In the data rows, the value 128 means zero.
Some points:
[175, 131, 132, 96, 160, 122, 144, 88, 119, 109, 169, 91, 147, 84, 108, 101, 117, 54, 86, 102, 85, 140, 138, 104, 129, 171, 6, 180, 145, 158, 147, 116]
[125, 130, 104, 111, 115, 84, 39, 128, 142, 84, 141, 160, 86, 178, 133, 197, 56, 42, 146, 142, 116, 140, 92, 49, 162, 46, 213, 134, 170, 101, 134, 99]
[101, 157, 141, 162, 152, 164, 87, 156, 72, 137, 74, 160, 119, 134, 118, 115, 94, 78, 142, 160, 76, 172, 65, 155, 143, 139, 173, 112, 68, 243, 147, 144]
[124, 177, 171, 79, 139, 187, 137, 159, 146, 90, 133, 94, 139, 59, 147, 161, 165, 138, 62, 143, 143, 117, 164, 125, 139, 145, 183, 142, 116, 72, 131, 136]
[113, 71, 86, 107, 149, 131, 186, 99, 74, 75, 88, 140, 143, 93, 198, 106, 209, 87, 139, 110, 110, 121, 104, 74, 142, 136, 153, 73, 128, 149, 65, 107]
[118, 136, 135, 191, 151, 163, 109, 144, 124, 11, 157, 123, 166, 137, 120, 87, 174, 65, 138, 122, 171, 97, 44, 227, 150, 88, 87, 181, 90, 69, 72, 131]
[153, 109, 64, 106, 158, 101, 95, 184, 160, 139, 134, 101, 116, 85, 171, 88, 118, 103, 178, 118, 220, 148, 78, 93, 64, 145, 114, 116, 158, 194, 112, 225]
[115, 127, 143, 101, 136, 9, 185, 102, 63, 132, 93, 112, 185, 94, 161, 127, 115, 79, 189, 107, 132, 71, 79, 168, 113, 103, 142, 129, 129, 76, 141, 171]
[150, 106, 213, 132, 122, 175, 161, 77, 134, 150, 149, 152, 132, 90, 125, 192, 73, 142, 61, 137, 137, 98, 74, 158, 131, 77, 123, 136, 143, 115, 105, 168]
[86, 82, 99, 111, 168, 138, 118, 110, 183, 150, 128, 90, 128, 134, 73, 145, 106, 95, 138, 138, 125, 224, 124, 165, 128, 106, 139, 59, 126, 143, 179, 127]
[148, 141, 101, 191, 141, 142, 157, 161, 161, 94, 91, 166, 90, 115, 150, 84, 146, 78, 127, 157, 84, 140, 136, 136, 134, 182, 116, 34, 107, 109, 102, 97]
[129, 203, 113, 175, 217, 132, 204, 119, 135, 102, 170, 119, 68, 105, 121, 70, 129, 98, 117, 119, 129, 91, 111, 84, 159, 100, 169, 117, 207, 122, 176, 132]
[201, 103, 188, 173, 143, 150, 109, 136, 159, 204, 178, 157, 208, 92, 171, 117, 155, 164, 102, 130, 135, 82, 155, 162, 161, 123, 193, 101, 109, 98, 145, 67]
[81, 105, 89, 110, 106, 156, 109, 116, 115, 168, 88, 66, 127, 60, 138, 137, 172, 174, 161, 157, 172, 130, 148, 150, 136, 149, 160, 168, 120, 185, 172, 139]
[103, 193, 165, 152, 65, 165, 112, 115, 158, 170, 57, 158, 179, 141, 218, 78, 75, 100, 47, 117, 153, 141, 135, 159, 147, 147, 122, 83, 181, 143, 136, 93]
[77, 129, 154, 137, 115, 115, 108, 111, 167, 136, 82, 196, 101, 106, 123, 178, 105, 162, 104, 36, 114, 158, 177, 153, 142, 93, 136, 95, 117, 110, 116, 150]
[150, 179, 171, 112, 130, 151, 178, 98, 148, 87, 91, 96, 98, 72, 108, 184, 120, 123, 132, 34, 135, 148, 147, 124, 93, 107, 210, 140, 105, 137, 96, 55]
[79, 97, 162, 112, 136, 155, 71, 118, 120, 134, 74, 110, 137, 118, 119, 138, 180, 176, 114, 144, 106, 138, 159, 141, 72, 118, 132, 115, 209, 89, 176, 84]
[187, 255, 96, 172, 150, 130, 83, 151, 135, 156, 131, 187, 126, 143, 87, 177, 109, 141, 151, 177, 111, 70, 188, 134, 107, 114, 111, 104, 120, 163, 114, 178]
[223, 115, 50, 107, 85, 128, 129, 141, 175, 104, 124, 181, 155, 122, 71, 66, 120, 126, 147, 146, 133, 99, 166, 152, 37, 130, 151, 109, 167, 108, 185, 78]
[180, 232, 100, 171, 65, 50, 121, 154, 165, 133, 152, 123, 178, 93, 118, 115, 190, 192, 100, 69, 35, 182, 96, 113, 209, 105, 114, 97, 140, 156, 131, 183]
[135, 143, 205, 125, 134, 85, 133, 137, 237, 133, 73, 115, 88, 130, 105, 148, 169, 124, 151, 127, 147, 156, 182, 172, 140, 124, 113, 140, 145, 155, 76, 66]
[107, 115, 132, 95, 113, 26, 93, 222, 61, 169, 121, 47, 159, 74, 76, 139, 173, 137, 131, 112, 90, 171, 156, 107, 195, 124, 69, 99, 115, 104, 135, 110]
[113, 149, 117, 148, 82, 115, 200, 166, 104, 130, 163, 126, 181, 174, 100, 130, 96, 180, 64, 132, 158, 149, 106, 72, 78, 147, 137, 100, 110, 165, 158, 101]
[112, 136, 75, 108, 199, 202, 102, 105, 72, 193, 182, 107, 171, 99, 144, 31, 102, 127, 125, 123, 77, 116, 179, 184, 146, 57, 137, 181, 186, 90, 88, 159]
[174, 142, 148, 154, 92, 139, 87, 142, 88, 53, 69, 169, 92, 190, 98, 97, 138, 96, 110, 66, 93, 163, 76, 198, 89, 195, 50, 81, 136, 96, 158, 103]
[79, 149, 45, 85, 104, 60, 184, 112, 139, 96, 170, 179, 154, 160, 210, 110, 131, 100, 122, 129, 133, 125, 184, 113, 133, 161, 130, 185, 150, 108, 85, 140]
[98, 117, 184, 126, 124, 135, 98, 162, 127, 169, 145, 112, 35, 77, 151, 116, 84, 118, 111, 88, 145, 82, 133, 140, 179, 184, 76, 148, 174, 220, 110, 58]
[144, 112, 137, 117, 131, 141, 197, 203, 100, 116, 128, 122, 165, 120, 140, 172, 72, 121, 156, 229, 85, 92, 135, 186, 111, 113, 139, 140, 88, 122, 198, 147]
[110, 105, 140, 162, 66, 123, 155, 89, 91, 128, 193, 166, 83, 159, 157, 137, 144, 133, 104, 218, 35, 138, 160, 184, 56, 141, 116, 87, 77, 194, 109, 137]
[158, 139, 218, 37, 232, 167, 153, 139, 139, 132, 132, 164, 128, 227, 132, 115, 138, 204, 154, 51, 152, 159, 132, 114, 152, 154, 103, 153, 66, 138, 49, 119]
[146, 73, 149, 87, 84, 174, 166, 109, 161, 137, 75, 48, 118, 137, 129, 180, 100, 144, 147, 135, 98, 87, 150, 145, 161, 177, 147, 163, 233, 151, 104, 144]
[51, 53, 148, 97, 153, 143, 43, 130, 157, 143, 142, 169, 106, 110, 33, 179, 174, 142, 67, 166, 196, 75, 99, 87, 150, 130, 170, 116, 125, 112, 112, 170]
[161, 78, 170, 150, 81, 101, 195, 179, 122, 131, 116, 155, 106, 133, 13, 109, 115, 39, 149, 168, 145, 144, 164, 33, 101, 126, 119, 153, 135, 150, 146, 174]
[209, 100, 97, 186, 174, 121, 112, 122, 144, 158, 130, 41, 41, 145, 183, 124, 132, 144, 183, 181, 107, 166, 132, 123, 125, 77, 175, 133, 127, 118, 106, 159]
[197, 139, 134, 77, 165, 98, 133, 100, 151, 141, 78, 76, 64, 199, 139, 140, 124, 35, 130, 181, 142, 62, 209, 124, 160, 127, 106, 153, 129, 41, 105, 180]
[109, 102, 62, 183, 165, 132, 169, 163, 77, 95, 127, 147, 123, 158, 141, 209, 152, 175, 162, 84, 125, 129, 94, 127, 141, 105, 99, 185, 235, 154, 139, 160]
[112, 155, 140, 141, 92, 167, 117, 109, 106, 168, 89, 86, 132, 119, 110, 198, 145, 138, 190, 53, 217, 74, 153, 134, 83, 60, 84, 140, 77, 120, 137, 109]
[142, 136, 69, 118, 87, 142, 146, 161, 109, 149, 120, 214, 96, 100, 150, 158, 120, 152, 59, 173, 150, 202, 65, 177, 183, 157, 136, 231, 65, 26, 115, 127]
[121, 180, 102, 79, 177, 110, 127, 84, 141, 159, 155, 232, 72, 89, 99, 75, 173, 177, 161, 137, 190, 148, 96, 90, 116, 167, 139, 132, 103, 112, 59, 98]
[163, 165, 51, 27, 63, 150, 103, 123, 155, 139, 196, 69, 114, 97, 123, 184, 129, 113, 136, 96, 136, 80, 107, 136, 104, 133, 85, 64, 53, 154, 146, 142]
[203, 93, 99, 156, 117, 137, 64, 45, 75, 150, 111, 137, 165, 103, 126, 188, 169, 105, 100, 127, 160, 121, 140, 93, 111, 175, 182, 193, 171, 111, 141, 114]
[198, 84, 149, 122, 103, 74, 171, 127, 146, 147, 132, 98, 165, 182, 97, 84, 138, 139, 108, 160, 191, 210, 108, 172, 145, 81, 120, 142, 121, 219, 175, 136]
[133, 99, 129, 150, 206, 109, 123, 146, 113, 122, 118, 60, 121, 246, 126, 115, 87, 126, 85, 77, 111, 168, 131, 113, 98, 166, 195, 116, 58, 113, 210, 124]
[91, 94, 166, 184, 123, 175, 111, 18, 137, 94, 107, 73, 186, 116, 125, 65, 94, 251, 156, 151, 199, 127, 152, 43, 102, 78, 126, 112, 128, 139, 164, 127]
[121, 133, 167, 166, 125, 129, 103, 178, 106, 154, 255, 117, 170, 160, 170, 152, 113, 61, 212, 87, 177, 176, 107, 148, 30, 191, 172, 134, 119, 78, 148, 134]
[156, 87, 153, 117, 119, 144, 102, 167, 51, 83, 113, 125, 123, 58, 113, 89, 10, 146, 202, 142, 77, 144, 158, 129, 109, 122, 124, 112, 128, 127, 110, 139]
[54, 178, 178, 182, 105, 114, 77, 168, 186, 120, 106, 87, 137, 142, 161, 106, 118, 154, 108, 139, 84, 80, 115, 66, 140, 125, 47, 212, 64, 135, 69, 85]
[110, 155, 135, 135, 128, 67, 93, 82, 99, 185, 132, 79, 45, 167, 176, 151, 154, 141, 98, 179, 140, 131, 82, 192, 111, 138, 145, 55, 152, 82, 119, 130]
[89, 164, 149, 103, 133, 169, 173, 128, 110, 159, 196, 179, 110, 192, 95, 86, 110, 139, 151, 49, 130, 81, 166, 117, 204, 85, 68, 90, 127, 103, 187, 180]
[95, 17, 133, 151, 164, 140, 95, 101, 199, 159, 122, 186, 70, 77, 129, 124, 145, 128, 51, 65, 41, 65, 125, 113, 57, 100, 129, 148, 59, 144, 139, 180]
[152, 126, 106, 181, 95, 172, 171, 143, 115, 139, 167, 74, 176, 161, 69, 122, 98, 116, 103, 149, 163, 101, 132, 77, 124, 150, 117, 112, 140, 147, 9, 127]
[112, 78, 123, 131, 158, 151, 144, 147, 60, 78, 145, 174, 170, 167, 191, 156, 155, 118, 103, 160, 155, 141, 157, 79, 152, 40, 78, 90, 125, 101, 104, 64]
[83, 138, 120, 66, 103, 132, 171, 140, 100, 138, 176, 121, 95, 180, 144, 88, 189, 147, 125, 122, 63, 62, 78, 111, 118, 56, 121, 130, 206, 121, 130, 125]
[101, 96, 179, 156, 112, 179, 119, 152, 155, 165, 90, 142, 136, 123, 224, 112, 209, 110, 129, 207, 145, 169, 110, 28, 95, 146, 79, 163, 95, 119, 185, 114]
[63, 118, 30, 181, 165, 109, 149, 151, 171, 146, 111, 146, 180, 83, 81, 182, 54, 136, 125, 135, 118, 156, 137, 139, 167, 190, 96, 99, 122, 97, 110, 103]
[139, 132, 151, 120, 180, 57, 136, 88, 90, 33, 125, 167, 145, 109, 185, 139, 125, 175, 133, 206, 122, 86, 110, 157, 163, 163, 164, 103, 114, 157, 216, 148]
[77, 116, 169, 28, 92, 115, 141, 152, 61, 126, 119, 167, 117, 117, 122, 56, 113, 165, 159, 136, 94, 175, 77, 94, 131, 127, 179, 166, 127, 93, 63, 151]
[128, 218, 101, 113, 158, 76, 116, 81, 104, 123, 86, 134, 195, 173, 87, 174, 75, 125, 106, 110, 101, 135, 127, 137, 71, 165, 99, 107, 158, 164, 107, 94]
[112, 69, 123, 179, 75, 93, 88, 84, 133, 77, 147, 112, 101, 124, 100, 93, 145, 181, 105, 93, 180, 130, 205, 173, 127, 161, 185, 184, 129, 185, 84, 164]
[133, 139, 64, 142, 34, 165, 117, 72, 168, 166, 99, 156, 112, 176, 95, 101, 176, 125, 238, 62, 134, 70, 127, 144, 211, 168, 138, 187, 56, 134, 154, 47]
[129, 122, 111, 63, 122, 150, 115, 137, 218, 68, 165, 77, 158, 126, 112, 138, 123, 128, 146, 166, 107, 178, 102, 139, 167, 123, 94, 69, 152, 97, 195, 166]
These points spread out most along one direction. For each point below, how far along it does it lie, from 0 to 99? 50 is the average, and the first point above lies past it. One standard deviation of the points above along it is 16.
[63, 118, 30, 181, 165, 109, 149, 151, 171, 146, 111, 146, 180, 83, 81, 182, 54, 136, 125, 135, 118, 156, 137, 139, 167, 190, 96, 99, 122, 97, 110, 103] -> 57
[197, 139, 134, 77, 165, 98, 133, 100, 151, 141, 78, 76, 64, 199, 139, 140, 124, 35, 130, 181, 142, 62, 209, 124, 160, 127, 106, 153, 129, 41, 105, 180] -> 56
[112, 69, 123, 179, 75, 93, 88, 84, 133, 77, 147, 112, 101, 124, 100, 93, 145, 181, 105, 93, 180, 130, 205, 173, 127, 161, 185, 184, 129, 185, 84, 164] -> 25
[121, 180, 102, 79, 177, 110, 127, 84, 141, 159, 155, 232, 72, 89, 99, 75, 173, 177, 161, 137, 190, 148, 96, 90, 116, 167, 139, 132, 103, 112, 59, 98] -> 32
[209, 100, 97, 186, 174, 121, 112, 122, 144, 158, 130, 41, 41, 145, 183, 124, 132, 144, 183, 181, 107, 166, 132, 123, 125, 77, 175, 133, 127, 118, 106, 159] -> 59
[128, 218, 101, 113, 158, 76, 116, 81, 104, 123, 86, 134, 195, 173, 87, 174, 75, 125, 106, 110, 101, 135, 127, 137, 71, 165, 99, 107, 158, 164, 107, 94] -> 64
[112, 155, 140, 141, 92, 167, 117, 109, 106, 168, 89, 86, 132, 119, 110, 198, 145, 138, 190, 53, 217, 74, 153, 134, 83, 60, 84, 140, 77, 120, 137, 109] -> 22
[146, 73, 149, 87, 84, 174, 166, 109, 161, 137, 75, 48, 118, 137, 129, 180, 100, 144, 147, 135, 98, 87, 150, 145, 161, 177, 147, 163, 233, 151, 104, 144] -> 38
[77, 129, 154, 137, 115, 115, 108, 111, 167, 136, 82, 196, 101, 106, 123, 178, 105, 162, 104, 36, 114, 158, 177, 153, 142, 93, 136, 95, 117, 110, 116, 150] -> 29
[79, 149, 45, 85, 104, 60, 184, 112, 139, 96, 170, 179, 154, 160, 210, 110, 131, 100, 122, 129, 133, 125, 184, 113, 133, 161, 130, 185, 150, 108, 85, 140] -> 60
[150, 179, 171, 112, 130, 151, 178, 98, 148, 87, 91, 96, 98, 72, 108, 184, 120, 123, 132, 34, 135, 148, 147, 124, 93, 107, 210, 140, 105, 137, 96, 55] -> 29
[101, 157, 141, 162, 152, 164, 87, 156, 72, 137, 74, 160, 119, 134, 118, 115, 94, 78, 142, 160, 76, 172, 65, 155, 143, 139, 173, 112, 68, 243, 147, 144] -> 65
[163, 165, 51, 27, 63, 150, 103, 123, 155, 139, 196, 69, 114, 97, 123, 184, 129, 113, 136, 96, 136, 80, 107, 136, 104, 133, 85, 64, 53, 154, 146, 142] -> 55
[83, 138, 120, 66, 103, 132, 171, 140, 100, 138, 176, 121, 95, 180, 144, 88, 189, 147, 125, 122, 63, 62, 78, 111, 118, 56, 121, 130, 206, 121, 130, 125] -> 55
